Each path below is one point turned by a fixed rotation once a step. After each direction that follows a path, write how fast that rotation turns it, in degrees each step (0 if it stays still).
Each turn is a multiple of 5 degrees from 10 to 175, or 0.
Each row of a path follows its step; steps can be skipped.

step 2: [  0.7  -0.3   7.9  10.4  -0.8   8.1  10.5   6.5 -11.6  21.0  -3.3 -19.1
  20.3   7.8 -11.0   5.7  19.4 -19.6   9.8  -3.7 -22.3 -11.0  39.7 -19.6
   6.0   7.8  15.1  -7.3  23.8  34.6   2.7  24.0 -11.9 -29.7 -15.3]
step 6: [-17.0  -3.5  15.4  14.5  -9.4 -17.0  13.6  -2.4  15.4 -15.3 -12.1 -13.6
   1.1  16.4  22.1  12.8  20.8 -13.8 -33.0  -1.9  -1.0  10.3 -34.6  -8.4
   4.4  22.7 -27.9  -1.8  13.7   4.1 -27.4  21.0 -15.7 -13.2   6.4]
step 8: [  7.4  21.4   7.0  -9.0 -11.4  15.2  -5.4  18.0 -23.1   2.7  21.0  -8.2
 -14.3  10.4  32.0 -10.3  17.4  -0.9   0.1   3.2  -9.2   0.4  27.0 -14.2
 -37.7  16.0 -31.4  -1.2   8.0  25.7  -2.2   3.1  10.2  24.2   3.3]
step 10: [ -9.2   4.5   5.5   0.4   6.3  -8.0  -5.1  26.6  -6.5  -8.5 -28.5  21.0
  -0.6 -37.8  -5.2 -10.7   4.4  14.6  -6.5  -9.6   9.2 -38.2 -25.4  23.1
 -27.0  -5.3 -33.3  12.9  -3.8  -0.7  -6.2 -15.1   1.5   3.2   9.0]
step 11: [  8.4 -15.7  25.0  19.5   7.5 -16.0   1.0   7.3 -13.1  29.6 -14.2  14.4
 -15.6  31.2 -14.9  -4.1   6.9   7.6 -32.1 -28.4  14.2 -13.7   5.1  14.5
 -11.7 -21.6 -23.0  12.7 -11.0   4.3  13.4 -16.8  11.5  -4.4  -8.9]
step 12: [ -3.0  -7.4  21.1 -12.5 -36.4  -1.4  30.3  13.9 -19.3  -9.3 -15.3  -9.4
  14.6  21.1 -19.1  -1.6   7.3 -32.5 -20.4 -10.3  -5.7   7.1  23.3   6.5
 -19.5 -10.0  -3.2  23.5  -9.8 -20.3  -9.8  -7.8   4.0 -19.5  -1.9]
step 13: [ 12.6  15.3  -6.9  13.2 -19.8  32.9  -6.7   0.8 -25.8   5.1  -1.9 -10.2
  33.5  -3.8  -5.2   4.6  17.7 -38.7  -8.5  -8.8  26.8 -17.9  -4.8  10.6
  -5.7   7.2  19.4   4.7   7.1  -7.6  21.2  -2.5  19.8 -23.1  14.8]
step 15: [-11.7  -0.8   9.7 -20.5  -5.8  14.2 -10.9 -11.2   0.1  17.3 -19.5 -39.6
  -9.2 -12.4   9.4   1.3   7.7  12.7   2.4 -26.1  -2.7 -12.9   8.6   3.1
   4.4 -50.0  13.0 -19.5  19.5   6.2  -5.0   0.6 -18.5 -20.6  10.0]
step 16: [-24.4 -38.1  -2.9 -11.1   5.1  10.1  19.0   0.7  19.1   6.5  -6.2  -1.2
 -11.6 -25.8  -3.7   3.0 -20.9 -17.7 -23.6 -22.9  -3.9 -21.4 -31.2  -4.5
  -9.4  -9.1  26.8 -13.1   4.8   9.5 -14.1  13.7   7.0 -22.2   3.1]
step 17: [ -0.4 -31.5   5.9  14.4  31.8   3.5  10.7  29.3  -5.8   0.7  -2.6 -16.8
   9.7  29.5  17.6 -10.6  -9.2 -19.8   3.8  -7.4  11.2 -15.6 -13.8 -11.8
   8.7  -0.9  -8.7 -27.7 -12.2  10.1  -2.2  32.1   1.4 -26.4 -18.3]
Speeds:
[-6.9  1.6  7.5  4.5  5.2 -7.8 -5.4  1.4  2.8  1.8 15.5  5.8 -2.1 -1.8
  9.6 -0.4  4.7 -2.0 -2.5 10.2 -8.8  3.2  0.3  7.1  0.9  6.8 -8.3 -2.4
 -1.9 -0.6 -6.3  3.1 -4.0  2.1  7.9]
25
[  1.0  -7.7 -15.5   3.4   2.0  -2.3   6.5   4.8 -17.9  -4.3   6.2  -4.0
   2.7 -10.0   7.2   0.3  -1.8  -6.6  -0.4   0.3   3.9   2.9  -1.4  -3.6
   6.0   3.7  -2.7   2.4  -6.0  -1.1   2.9  -1.3  -3.9  -2.0   2.4]
90
[  0.0   0.0  -9.6   6.3   2.6  -4.5   0.1   6.1  -0.8  -5.5  -4.5  -2.0
  -7.1   7.4 -15.1  -7.6  -6.9   2.3  -7.8   5.0  -2.5   0.4   0.5  10.5
   0.2  -0.7  -6.2  -8.7  -5.4  -3.0  -2.1   4.3   5.4  -7.3   2.6]
55
[ 2.4  2.4  3.2  5.8 -2.6 11.0 -7.5  8.4 -6.6 -6.9  6.8 -4.9 -4.8  5.6
 -3.9  1.2  1.7 -2.7  9.6  2.4 -2.2 -6.1  6.7 -6.4  3.0  7.7  6.6  4.0
  1.9 -8.6 -6.1  2.7 10.4  4.1  3.0]
70
[  4.0  -4.9   3.9  -2.1  -1.7  -9.7  -6.1   5.7  -0.7  -8.8   5.2 -13.3
  -2.8   9.3   0.0  -2.1   7.7   4.9   0.0  -0.8  -3.2  12.4  -0.3  -5.6
  -1.0  -6.5   0.5   2.4   3.5   0.3  -0.8  -8.2  -8.2  -6.2  -6.3]
120
[ -9.3  -8.6   1.5  -9.8  -4.6   1.0 -10.3  -0.2  -2.8  10.0   4.3  -7.3
   9.8  -0.3  -4.8  -8.4   0.9  -5.6  -0.7  -2.2  -1.7  -5.5   1.4  13.2
   7.9  -0.4   3.7   3.1  -3.5  -1.8   1.7  -5.0   3.0  -2.0  -4.1]
25
[10.6  2.3  2.3 -7.3  4.6  4.5 -4.5 12.2  9.8 -7.8  4.2  4.4  5.0 -7.7
 -2.1  6.2 -4.2 -5.3 -9.4 -1.3  4.8 -1.9 -5.8  2.2  7.4  5.6 -2.8 -2.8
  8.1 -3.4  0.7 -5.4 -0.4 -5.7 -3.2]
110
[ 10.7  -7.1   1.4  -4.6  -3.0  -5.1  -4.5  -7.0   5.6  -1.6  -5.4 -10.9
  -1.9  -6.1   1.3  -3.7   0.9   5.9  -4.4   4.2   4.4  -0.9   2.6  -2.3
   1.6  12.5 -10.1   8.2  -4.3   4.0  -2.0   8.3   6.4   6.8  -1.2]
25

step 4: [ 26.3  17.0  -7.7   2.2   1.5   4.6   6.6  10.6  -7.6  13.5  -0.8   4.6
 -13.7  -3.9  -2.1   0.9 -44.1  25.9   7.9  31.7   2.5  11.2  16.6  -0.2
 -16.5   0.3  -5.3 -25.3  14.3 -18.4  12.8   5.1   9.7  -4.9  -3.7]
step 5: [ 17.7 -20.0   0.3   5.8  12.5   2.5  -9.7  -1.8 -13.2 -11.7   3.4  19.4
  -2.0  24.9 -21.2 -11.5 -18.5  -9.8  -0.9   3.9   1.4  27.5 -17.2  36.7
 -17.0 -24.6   1.5 -17.6 -14.5  -8.1 -10.6   5.4   7.4  -8.5   6.7]
step 6: [ 15.1  -4.9  -0.6 -12.2 -25.1  -7.6  16.4  10.9 -28.2  -0.5 -17.8 -13.3
  -5.2 -17.5  -7.5 -12.6 -10.6  16.9  -1.6 -12.2   5.9   1.7 -27.5  -1.4
 -18.3 -15.6   6.1  -0.8  -6.8 -14.2  17.4   5.3  38.9  -8.5  12.5]
step 7: [ 21.5  -7.3 -12.4  -9.6 -15.6  -6.7  -6.1  28.2  -3.7  -2.5  38.1 -22.5
  -1.4  -6.7   2.4  -1.8 -21.5  -4.5 -13.7  17.9  14.5  13.0  15.8  14.2
  -2.2 -11.2   2.7  -3.9   8.7   2.5 -23.6   6.7  17.8 -23.1  11.7]
step 8: [ 18.2   0.1   7.6   3.4  25.9   9.0  -0.4   0.2  -1.7  -5.1   8.7  -8.6
   6.0   5.2 -16.1 -34.9  -5.0  23.2  -4.8 -24.3 -13.7   0.4  -5.0  19.9
   7.3  14.6  -7.9  -5.3  -8.9   6.5 -17.8   1.7  34.4 -11.3  29.2]
step 9: [  4.7  13.0   5.1  -0.7 -11.7   2.0   7.6  -8.2  -0.7   2.2 -10.2 -14.5
 -33.4  -8.9  -7.5  -5.1 -10.0  36.5  -9.6  12.6 -15.5  23.2   9.3   4.6
  -6.9  -7.3  -9.0  -1.9  34.8  -1.6  -5.0  17.0  25.8 -16.9 -10.3]
step 12: [  6.3  -6.5  -1.6   1.9 -11.4  -3.2  -7.7  10.6   3.9   8.7   1.4 -18.8
  -1.8  -2.4 -17.1  -9.3 -40.0   5.1 -10.2  16.8  13.7  24.4  24.8  33.5
 -32.0 -13.5  12.8  -7.9  -3.4  -8.7  -6.1   9.2  -2.3  -0.4 -15.2]
step 14: [ 20.3  -0.5   1.2 -15.6 -19.3 -21.5  11.2   4.7 -23.5   9.0  10.5 -15.2
 -19.3 -14.1  -3.5   4.7 -16.2  16.6  17.9  15.7  -9.2  28.3  -9.7   3.2
  -1.1  -9.0 -24.4 -20.5   0.4   4.3   4.3  11.9  17.5 -11.4  15.5]
step 15: [ 20.5   0.7   3.1  23.3   1.5  23.4 -11.2   4.1  -3.1 -20.7  28.2 -10.2
   4.0 -14.8 -22.7 -16.9 -10.7  -7.3 -10.8  11.0  11.6  -1.2 -22.2  24.7
  -5.7 -19.0  -0.3 -13.3   0.7   2.7 -18.2  18.0  22.2  -8.0  10.3]
step 17: [ 18.7   1.1   0.6 -24.4  -2.6   9.1   8.2   4.2  11.6  -1.8  -2.2 -13.4
 -33.8  11.4  11.3  -1.8 -28.4   0.3 -10.8  -0.8   2.2  18.6  16.7  23.1
 -12.4 -18.3  -5.6   3.1   3.7  11.5 -36.5  17.0  18.7  -7.1  -5.2]
Speeds:
[ -3.1  -1.3  -0.4 -13.8  -4.4  -5.1  -4.8 -16.3  -7.9   1.2   0.8   2.0
  -5.3  -2.9  -1.2   2.6  -4.0   6.1   2.6  -1.2  11.7  -9.1   2.9   0.2
  -3.0   6.8  -3.0  -2.4   4.4   3.4   1.7   3.8   6.1   8.0   0.4]
140
[ -3.7  -8.0   5.5   6.4  -2.6   6.9  -1.4  -2.7   2.9  -2.5  -0.5   7.4
   6.3   1.5  -3.7   1.7  -6.5  -9.1   3.5 -11.0  12.0  -0.4   2.8   6.4
   3.3  -2.3  -3.2  -2.5   0.3   5.7 -10.5   9.9  -5.5  -7.6   2.8]
145
[ 9.3 -1.2  1.3 12.6 -2.5 -5.5 -0.2 -3.5  4.8  4.7  2.7 -2.9 -2.1  1.9
 -1.4  7.7  3.0  8.9  8.7 -3.8  6.2 -1.4  2.2  8.7 -3.3  4.7 -6.7  9.2
 -5.6 -9.5  3.0 -2.2 -6.6  2.0 -9.3]
40
[  1.0  -1.9  -0.7  -1.3  13.2   8.2   2.3  -3.0  -7.2  -2.8   1.7  -5.6
   7.5  -5.3 -10.7  -5.1  -3.4   0.8   0.9   2.3  -1.4  -2.7  13.3   6.0
  11.0   1.8   2.3  -6.3   1.8  -8.7   3.2  -2.8  -2.8   2.5  -7.6]
95
[  5.1   7.0   1.3  -2.4   0.6   2.3  15.0  -1.3   4.9  -6.1   4.8   4.5
   0.9  -4.0   2.3  -9.3  -3.0   6.7  -1.8  -3.4  -3.0 -11.8  -2.1   2.3
  -4.1  -6.6   2.5   1.1  -9.7   3.4  -2.6   8.4  -7.2  10.2   1.0]
155
[  9.4  -3.2   0.6  -3.7  -4.7  -1.2   4.5  -8.8 -12.4  -4.7   0.8  -1.3
  -1.8   0.0  -6.0  -3.3  10.1  -5.4   5.9   0.3  -0.5   3.6  -8.4  -6.7
   3.5 -12.5  -2.1   4.4   3.5   3.6   3.8   2.8  -6.2  -6.8  -8.9]
85
